In the rows, zero is written as 128.
The rows of Y fall into 4 groups, which share some directions, and each row is roughly a mix of its group's hidden directions.
Y:
[[109 166  94 134  89 113  94 106 133 135 100]
 [117 121 158 147  76 164 143  97 122 134 151]
 [121 152 163 160  88 142 123 177 119 131 123]
 [144 122 129 127 156  69  82 116 137 113 118]
 [143 115 155 130 162 101 143 136  90 115 176]
 [ 80 154 132 138 141  99  76 111 136 127 123]
 [168 101 126 126 150 118  86 132 123 114  80]
 [131 109 172 153 136 132 121 177 100 138 159]
 [136 114 157 129 114 116  80  73 146 124 114]
 [116 121 135 107 158  91 160 109 126 100 174]
 [132  96 154 136 127 153  99 103 117 129  71]
 [170 147 108 112 111 105 131 180 152 144 143]
 [145 153 114 132 114  88 141 178 135 102 158]
 [130 124 125 112 158  81 123 164 141  79 129]
 [100 105 140 108 157 116 127  68 113 143 111]
 [113 188 112 169 104 112 127 127 144 142 115]
 [133 127 117 126 128 102 128 137 139  98 201]
 [119 107 148 116 153 111 119 149 132 109 194]
 [118  87 141 116 127 198 119 132 131 135 137]
 [145 116 100 104 107 152 174 161 122 120 161]
 [ 94 113 115  83 163 104 123 139 135 122 168]
 [102 118  95 111 134 159 140  96 150 148  83]
 [124 171 128 176  87 153 126 119 105 138 116]
 [125 138 135 111 148  67 138 157 129  86 138]
 [132 165 118 138 119  91 151 112 148 158  82]
 [126 127  99 101 151  73 157 116 140 100 142]
 [120 103 105  99 176 121 149  91 143 131 156]
 [127 103  93  94 166 151 165 119 145 142 146]
 [160 113 136 106 132  81 140 137 136  73 126]
 [156 108 122 114 161 145 173 130 149 110 170]
 [158 106 163 143 117 157 104 128  79 128 151]
 [ 84 126 121 125 128 169 164  99 118 155 103]
 [115 101 142 118 115 184 167 152 109 139 141]
 [130  81 144  96 156 138 130 114 117 107 175]
 [104 156 126 126 155  85 159 148  91 139 149]
 [121 158 129 133 141  67 120 151 103  99 147]
 [125 149 117 133  90 171 164 129 146 169 139]
 [144  95 157 125 133 158 118  87  92 130  95]
 [126 112 100 120 102 179 138 152 166 146 108]
 [123 114 152 122 142  95 107 137  91  96 175]
 [130  97 145  87 162 111 138 169 146 119 154]
 [124  96 106 112 144 173 154 100 147 142  95]
 [103  96 146 113 161 187 109 123 132 128 132]
 [121  98 104  87 140 102 124 120 155 104 171]
 [145  81 135  78 166 120 129 130 134 106 140]
 [163 137 154 137 131  65 113 158 121 123 132]
 [128 173  97 118 128 102 150 148 175 125 109]
 [ 86  89 124 132 133 170 118 107 161 135 150]
 [119 107 147 107 107 155 131 118 110 149 191]
 [125 130  74 107 153 122 173 145 135 101 119]
 [137 119 108 127  97 179 127 127 136 169  91]
 [123 152 103 129  96 176 136 119 149 161  95]
 [107 133 128 125 106 167 104 186 143 142 146]
 [107 122 107  87 175 109 137 133 172 123 127]
 [131 121 103 125 134 159 181 133 153 162  97]
 [129  75 154 121 150 159 140 127 100  98 151]
 [155 128 153 133 151 110 111 120  66 141 103]
 [138  87 118 127 123 193 129 149 151 132 116]
 [129 178 109 163  99 118 127 112 133 143  87]
 [127 106 120 123 157 117  63 125 131  92 140]
 [128 137 163 168  74 158 109 126 119 135 123]
 [131 107 136 104 163  91 105 163 148 106 159]
 [106 138  90 104 168 108 150 120 152 117 165]
 [137  98 159 121 132 146 124 152  99 107 183]
 [124  78 130 106 150 147 167 144 110 130 164]
 [171 132 149 156 114 143 149 106  88 147  99]
 [123 153 143 169  91 138 110 171 141 126  98]
 [148 163 142 158  99  99 124 173 151 140 139]
 [111 171 138 149 118 122  83 114 107 132  86]
 [146 159 153 163  94 119 138 154 104 153  98]
 [ 97 139 136 169 115 155  98 135 172 142 148]
 [117 175  97 158  99 121 119 166 154 124 127]
 [121 171  87 142 114 106 134 113 162 139  92]
 [130 159 150 163 104 172 108 143  93 121 113]
 [ 75 162  89 132 111 139 111 121 154 125 146]
 [140 145 161 133 108  91 121 155  82 103 107]
 [163  94 135 103 123 164 113 154 121 139 170]
 [126 133 123 145  92 169 157 137 149 151  83]
 [100 123  93 117 111 182 163 116 144 143 120]
 [135  93 111 117 137 122 185 163 149 137 106]
 [111 128  92 106 145  92 149 107 176 130 150]
 [121 178 116 139 124  70 114 137 130 113 103]
 [ 82 139  86 113 116 123 134  89 129 125 165]
 [148 163 145 158 111  88 113 175 123 122 137]
 [123 138  80  87 153 109 135 156 110 128  97]
 [157 152 159 163  95 132 128 142  84 119 146]
 [116  94 116 120 106 187 119  98 134 123 156]
 [100  88 100  95 155 159 113 122 153 127 109]
 [111 180 118 141 145  86 101 156 111 128 122]
 [128 185 113 170 104  98 116 121 137 134 113]
 [146 120 156 140 107  92 138 118 170 164  97]
 [129 129 163 161  97 162 113 167 104 140 111]
 [150 128 121 118 140  68 137 141 123  81 148]
 [147 105 118  95 153  87 126 129 150 137  79]
 [112 101  86  84 164 129 149 111 145 142 127]
 [133 148 149 127 131  63 110 115 111 108 160]
 [134  93 155 128 134 141 107 138  97 106 183]
 [116 128 118 121 102 192 120 153 125 158 152]
 [ 99 156 113 166  91 170 133 123 121 152 115]
 [130 127 160 140 112 163 133 173  99 118 168]
 [162 149 146 160 119 150 129 104  76 149 118]
 [109 139 148 173  95 160 135 122 112 135  84]
 [160 151 118 144 113  97 129 173 156 101 154]
 [134  94 130  92 156 112 127 150 143 101 175]
 [141 105 168 126 149 114  92 147  90 110 159]
 [117 112 116 107 131 150 179 139 171 129 164]
 [112 176 149 156 123 115  82 111 113 143 107]
 [123 167 116 150 116 155 159 113 122 164  86]
 [116  98 134 121 120 165 175 118 136 148  85]
 [ 88 162 164 159 113 127 124 140  96 148 149]
 [132 140  83 112 100 142 125 149 183 133 147]
 [107 166 115 172 105 119 125  90 136 112  98]
 [147 110 130 153  89 115 141  74 102 106 130]
 [162 110 151 130 147  79  96 126 130  98 104]
 [119 178 108 143 121 104 128 146 161 143  86]
 [139 151  73 107 124 144 145 109 171 146 136]
 [106 105  96 106 150 170 168 134 135 141 153]
 [114 117  76  97 135 133 165 121 169 122 129]
 [ 94 120  87 107 129 141 130 111 171 166 117]
 [142 139 167 121 141 127 118 194 121 124 102]
 [160 135 124 151  77 172 117 153 142 139 126]
 [163 115 119 112 144  95  99 141 118 110  75]
 [140 164 156 176 118 145 103 143 103 136 101]
 [166 106 169 135 127 125 135 148  88 118 167]
 [113  85 132 105 151 177 134  88 121 129 139]
 [110 117 119 125 140 184 147  77 125 143 113]
 [124 111 132 131 124 187 120  98 127 153  85]
 [101 112  78  96 150 165 131 134 103 135 115]
 [161 146 110 152 114 134 131 141 183 127  89]
 [144 123 150 152 126 146  72 121  85 108 114]
 [143 157 109 123 136  90 110 169 175 118 127]
 [ 83 140 102 130 123 156 140 119 168 158 157]
 [132 184 102 163  83 117 127 125 128 138 123]
 [127  82 136  86 166 126 116 129 128 114 167]
 [125 130 125 105 156 101 168 106 107 133 180]
 [140 162 130 153  99 161 123 176 104 141 109]
 [158  93 164 124 130 148 106 138  81 106 142]
 [121 174 115 152 107 146 105 144 105 167 101]
 [119 104 164 137  79 152 149  93 139 131 149]
 [104 110 105 103 146 134 146 106 154 114 183]
 [140 149 160 172  96 131 119 146  88 128 153]
 [124  97 138 110 149 110 102 114 102  81 165]
 [120  95 127 125 172 156 151 122  95 129  86]
 [142 108 139 102 134 130 110 196 152 129 146]
 [140 143 142 155 104 182 100 118 154 158 130]
 [167 153 140 159 102 130  97 120 110 152  91]
 [ 90 173 117 160  99 161 118 127 115 148 121]
 [124 136 145 147 111 135  56 116 134 107 109]
 [142  81 135 105 158 133 110  94 130  99 159]
 [106 126  95 100 143 140 174 120 158 135 166]
 [132 138 150 163 105 119 100 151 159  79 143]
 [133 134 141 138 136 121 122  88 122 143  58]
 [163 125 167 149  82 147  96 147 117 129 137]
 [127 159 156 148 104  90 100 142  91 109 110]
 [131 101 142 108 162  94 152 118  97 112 170]
 [140 134 114 100 160  73 150 134 153 102 142]
 [147  93 144 104 158  90 115 119 124 105 169]
 [121  98 115  96 129 113 146 141 132 105 190]
 [143 117 154 137 138 128 102 167  78 100 103]
 [126 137 104 136  88 166 154 135 165 148  97]]

Each list below has one row that fits no group; the rest each fit one group, if only roughly. Name that row.
  * q_192: [123 118  90 125 111 179 130 122 177 148 123]
  * q_546: [131 188 112 142  98  91 108 137 146 131 115]
  * q_809: [103 134 139 148 105 152 150 156 121 137 188]
  * q_128: [103 151 129 129 142  68 155 105 119 113 156]
  * q_402: [159 151 157 164  91 141 115 163 127 150 113]
  * q_84: [121 162 106 137  97 142 141 168 161 157 104]
  * q_833: [142 172 118 148 122  73 105 147 150 126 113]
  * q_972: [113 132 111 144  94 168 125  94 163 165 127]
  * q_727: [131  97 146 116 157 102  98 122 123 104 180]
  * q_244: [131 164 129 145 124 123 108 144 140 143  60]
  * q_644: [118  89 157 116 162 131 119 107 101 127 175]
  * q_5: [119 124 170 139 115 115 101 164  87 131 163]

q_128
  * q_608: [104 102  89  91 145 151 155 154 159 130 128]
  * q_876: [121 116 128 120 143 164 165 148 116 156 181]
  * q_541: [125 170 129 157 100 111 112 107 143 133  77]
  * q_637: [126 163 149 167 107 163 119 151 100 154 111]
  * q_440: [129 112 118 103 148  72 144 104 140 102 162]
  * q_618: [118 168 119 126 147  67 106 141 110 110 120]
  * q_549: [112 113  94 110 128 164 158 117 168 138 164]
  * q_230: [132 141  99 117 116 148 165 140 174 154  93]
  * q_189: [138 181 119 168 105 110 105 133 128 122  94]
  * q_938: [122 137 133 144 103 178 134 105  82 158 140]
  * q_35: [145 113 140 141 111 198 124 109 105 145 132]
  * q_865: [113 140 102 143  85 174 152 109 147 147 109]
  * q_127: [127 167  79 126 110 110 148 153 157 120 100]

q_541
  * q_383: [114 112 151 108 149 115  75 151 164 109 144]
  * q_675: [160 150 135 157  99 102  88 160 123 108 143]
  * q_78: [114  89 140 100 157 141 127  99  90 126 164]
  * q_799: [116 107 149 129 171 135 133  72  97 116 125]
  * q_831: [ 89 102 109 104 172 129 157 131 127 127 164]
  * q_656: [151 152 144 140 133  77 141 153 112 121 173]
  * q_662: [171 110 167 110 150  94 126 113 101 131 103]
  * q_987: [137 118 156 130 123 139 118 140 106 127 202]
  * q_450: [120 165 130 149  85 106 102 147 171 127 116]
  * q_134: [101 141 105 111 127 169 156 150 158 163 105]

q_383
  * q_723: [112 102 168 152 137 148  94 135  93 152 102]
  * q_400: [132 112 145 114 143 126 130 142 121  97 199]
  * q_690: [133 164 103 132 110 121 134 165 179 144 103]
  * q_225: [132 121 154 119 159  62 130 135 100 110 130]
  * q_535: [160  89 124  80 160 120 152 131 142 137 149]
  * q_699: [126 116 113 125 117 190 152 115 147 167 111]
  * q_707: [140 164 105 161 119  75  99 124 145 123 115]
  * q_795: [165 117 149 147 134 154 163 171  97 138 143]
  * q_19: [136  96 141 107 168  98 133 157 108 112 167]
  * q_939: [129 170 115 133 114  74 100 123 148 103 113]

q_19
  * q_771: [114 117 115 104 168  98 120  73 150 129 117]
  * q_404: [120 122  88 117 127 166 168 139 157 149  98]
  * q_118: [103 109  93 105 121 142 124  98 186 128 120]
  * q_358: [110  84 125 115 160 181 148 112 125 147 133]
  * q_117: [112 100 103  91 145 131 175 113 163 133 113]
  * q_631: [118 138 150 165  84 138  83 101 138 144 121]
  * q_974: [108  82 103  82 160 133 152 131 131 110 131]
  * q_156: [114 105 104  88 150 131 167 114 170 132 109]
  * q_921: [126 110 105  83 156 105 174 119 124 103 144]
  * q_362: [140 150 114 134 106  96 191 131 144 102 130]
  * q_324: [111  92  95 103 143 173 142 108 153 150 131]
  * q_533: [132 108 148 138  89 185  97 128 142 148 130]

q_362
  * q_673: [141 136 147 131 146  81 111 136  94  89 163]
  * q_835: [136 151 148 165  97 143  88 137 102 150  96]
  * q_738: [118 140  91 116 100 126 165 157 170 150 112]
  * q_26: [121 168 130 150 104  77  91 126 143 115 114]
  * q_200: [136 146 129 152  87 133 102 125 175 143  89]
  * q_371: [136 137 148 140 138  73  89 133 116  88 142]
  * q_45: [154 136 146 131 148  87  89 113 121 124  81]
  * q_129: [104 173 117 161 103 166 136 146 127 149 151]
  * q_157: [ 99 140  88 112 125 153 155 132 169 146  96]
  * q_539: [125 127 123 113 127 107 170 145 145 124 193]
  * q_442: [133 163 109 144 129  78 116 138 170 104 110]
  * q_394: [142 136 141 119 136  68  79 117 130 108 116]

q_394
  * q_666: [110 175 146 166 105 122  99 133 113 163 118]
  * q_582: [125 111 113 126  99 195 149 124 136 158 129]
  * q_901: [113 138 105 119 147 110 192 123 132 117 165]
  * q_636: [169 113 108 135 111 182 138 128 154 156 116]
  * q_744: [135 137  84 104 130 105 160  92 166 125 112]
  * q_184: [135 157 150 141 135  75 126 150  98 116 163]
  * q_162: [162 129 149 141 103 115 102 177 109 123 162]
  * q_838: [143 168 172 159 113 116 126 164 100 138 125]
  * q_617: [131 129 154 136 141  89  81 155 110  99 155]
  * q_708: [148 137 158 160 100 106  76 120 127 115 101]

q_901
  * q_301: [146  84 121  87 166 112 105 116 137 100 124]
  * q_32: [112 133 172 153 151 157  97 128  85 138 116]
  * q_826: [113 147 150 173  99 158 126 114  93 157 115]
  * q_44: [108 143  90 115 116 147 164 135 165 150  92]
  * q_695: [122 164  96 139  96 118 104 144 163 110  93]
  * q_953: [115  96 127 107 136 167 149 133 117 139 186]
  * q_190: [127 126 161 145 114 134 126 147  81 112 181]
  * q_389: [117 122 161 121 159  93 140 141  76 103 141]
  * q_867: [125 147  93 117 136  97 129 120 167 135  73]
  * q_93: [136 140 138 163  74 157  99 106 143 146 118]
  * q_915: [148 131 136 157 104 184 115 152 132 146  94]
  * q_174: [127 162 112 114 123  69 138 165 121 141 149]
  * q_486: [112 173  90 129 110 104 129 154 172 134 126]
  * q_563: [128 133  91  95 131 120 176  97 163 138 115]
  * q_912: [101  89 154 131 134 185 132 111 113 135 106]

q_190
  * q_463: [105 171  90 137 137 118 137 127 168 139  91]
  * q_120: [158 131 159 157 125 125  91 101  80 119 118]
  * q_343: [134 113 154 117 154  71 132  96  97 114 120]
  * q_796: [143 165 111 143  95 144 151 143 159 163  99]
  * q_924: [118 154 153 153 134  71 115 124  87 117 124]
  * q_39: [116 138 100 122 101 159 165 139 161 160  97]
  * q_411: [123  83 110 105 140 168 150  93 151 139 147]
  * q_459: [131 117 123 137 132 142 120 131 115 113  48]
  * q_248: [114 121 134 154 130 181 151 109 120 168  97]
  * q_233: [125 146  99 108 147  82 165 137 120 104 161]

q_248
  * q_576: [135 150 127 140  85 122 111 165 156 147  85]
  * q_989: [146  83 155  97 160 120 141 122  88 131 145]
  * q_364: [144 151 134 128 108  79  87 123 117  88 144]
  * q_643: [111 122  94  95 134 155 180 122 141 157 139]
  * q_763: [126 162 136 155  98 130 102 151 132 163  83]
  * q_340: [129  79 134  97 157 155 124 111 171 137 118]
  * q_855: [113 122 109 127 136 141 138 108 195 159 107]
  * q_559: [ 85 144  92 111 115 118 150 156 172 133 118]
  * q_76: [109 120 158 147 137  99  90 114  95  90 150]
  * q_424: [147  85 167 145 146 156 116 122  86 123 118]

q_340
  * q_588: [147 146  95 121 139  67 157 137 137 125 153]
  * q_41: [134 116  82  89 166 115 145 118 164 136 118]
  * q_312: [ 81 121 109 103 145 172 146 117 154 152 120]
  * q_462: [122 170 101 146  90 123 101 117 170 141 114]
  * q_428: [136  84 120  83 150 119 168 100 131 115 137]
  * q_195: [123 154  84 133 130 118 164 144 162 133  86]
  * q_949: [153 102 163 130 102 139 124 156 113 125 182]
  * q_928: [133 174  84 139 113  95 117 101 151 116 141]
  * q_613: [118 113  92  86 149  95 149 137 160 100 135]
  * q_811: [105 114 102 119 154 167 138 108 133 136  72]
  * q_204: [148 119 135 112 137  67 153 131 127 109 169]

q_588
  * q_407: [117 134 108 136 101 188 132 144 160 155 113]
  * q_704: [120 128  81  95 141 111 149 130 180 128 110]
  * q_917: [116 184 116 166 100 130 119 152 140 139 102]
  * q_813: [122  98 110  86 163 167 154 146 143 135 143]
  * q_170: [122  98 134 107 155  98 123  67 125 112 113]
  * q_140: [116 175 120 145  73 116 120 131 138 150 101]
  * q_907: [111 161 123 138 104 135 128 116 142 175  77]
  * q_913: [128  93 121 125 116 195 148 110 146 139 140]
  * q_285: [148 151 130 143 112 114 132 106 115 152  62]
  * q_47: [105 100 118  99 159 142 170 116 131 123 172]

q_813
  * q_968: [109 177 139 140 126  72 112 142 103 128 123]
  * q_893: [119 107 135 129 101 172  95  99 157 142  95]
  * q_27: [137 134 120 115 158  76 148 136 111  99 169]
  * q_319: [129  81 157 113 147  97 106 136 112  92 151]
  * q_591: [114 114 123 121 114 148 122  88 186 158 113]
  * q_249: [124 141 159 148 124 169 120 148  83 160 108]
  * q_98: [104 165  87 122 123 110 135 120 180 142 146]
  * q_515: [110 171 108 158 110  99 131 129 165 116  94]
  * q_15: [155  93 177 116 147 115 114 147  94 117 147]
  * q_584: [111 126 172 152 134 141  91 176 106 139 123]
  * q_861: [123 176 150 166 116 102 112 113 115 128  89]
  * q_336: [127  94 160 125 142 123 103 114 115 116 189]

q_861
  * q_206: [155  97 141 105 144 102 113 156 120  96 172]
  * q_348: [167 141 142 149 125  73 102 118 107 107 144]
  * q_700: [130 130 179 152 140 143 114 157  82 141 108]
  * q_682: [124  94 105  80 139 164 163 108 140 125 117]
  * q_892: [141 141 130 107 158  76 133 144  87 129  99]
  * q_426: [124 122 146 138 141 124 145 129  81 111 190]
  * q_524: [125 167 105 165  81 137 129 127 155 132  99]
  * q_846: [166 166 136 145  90  96 113 115 112 126  98]
  * q_314: [110 140 106 138 116 156 145 149 156 167  81]
  * q_367: [123 169 132 149 137  73 112 158 118 107 111]
  * q_702: [119 146 148 162 119 132  89 135 136 144  71]

q_426
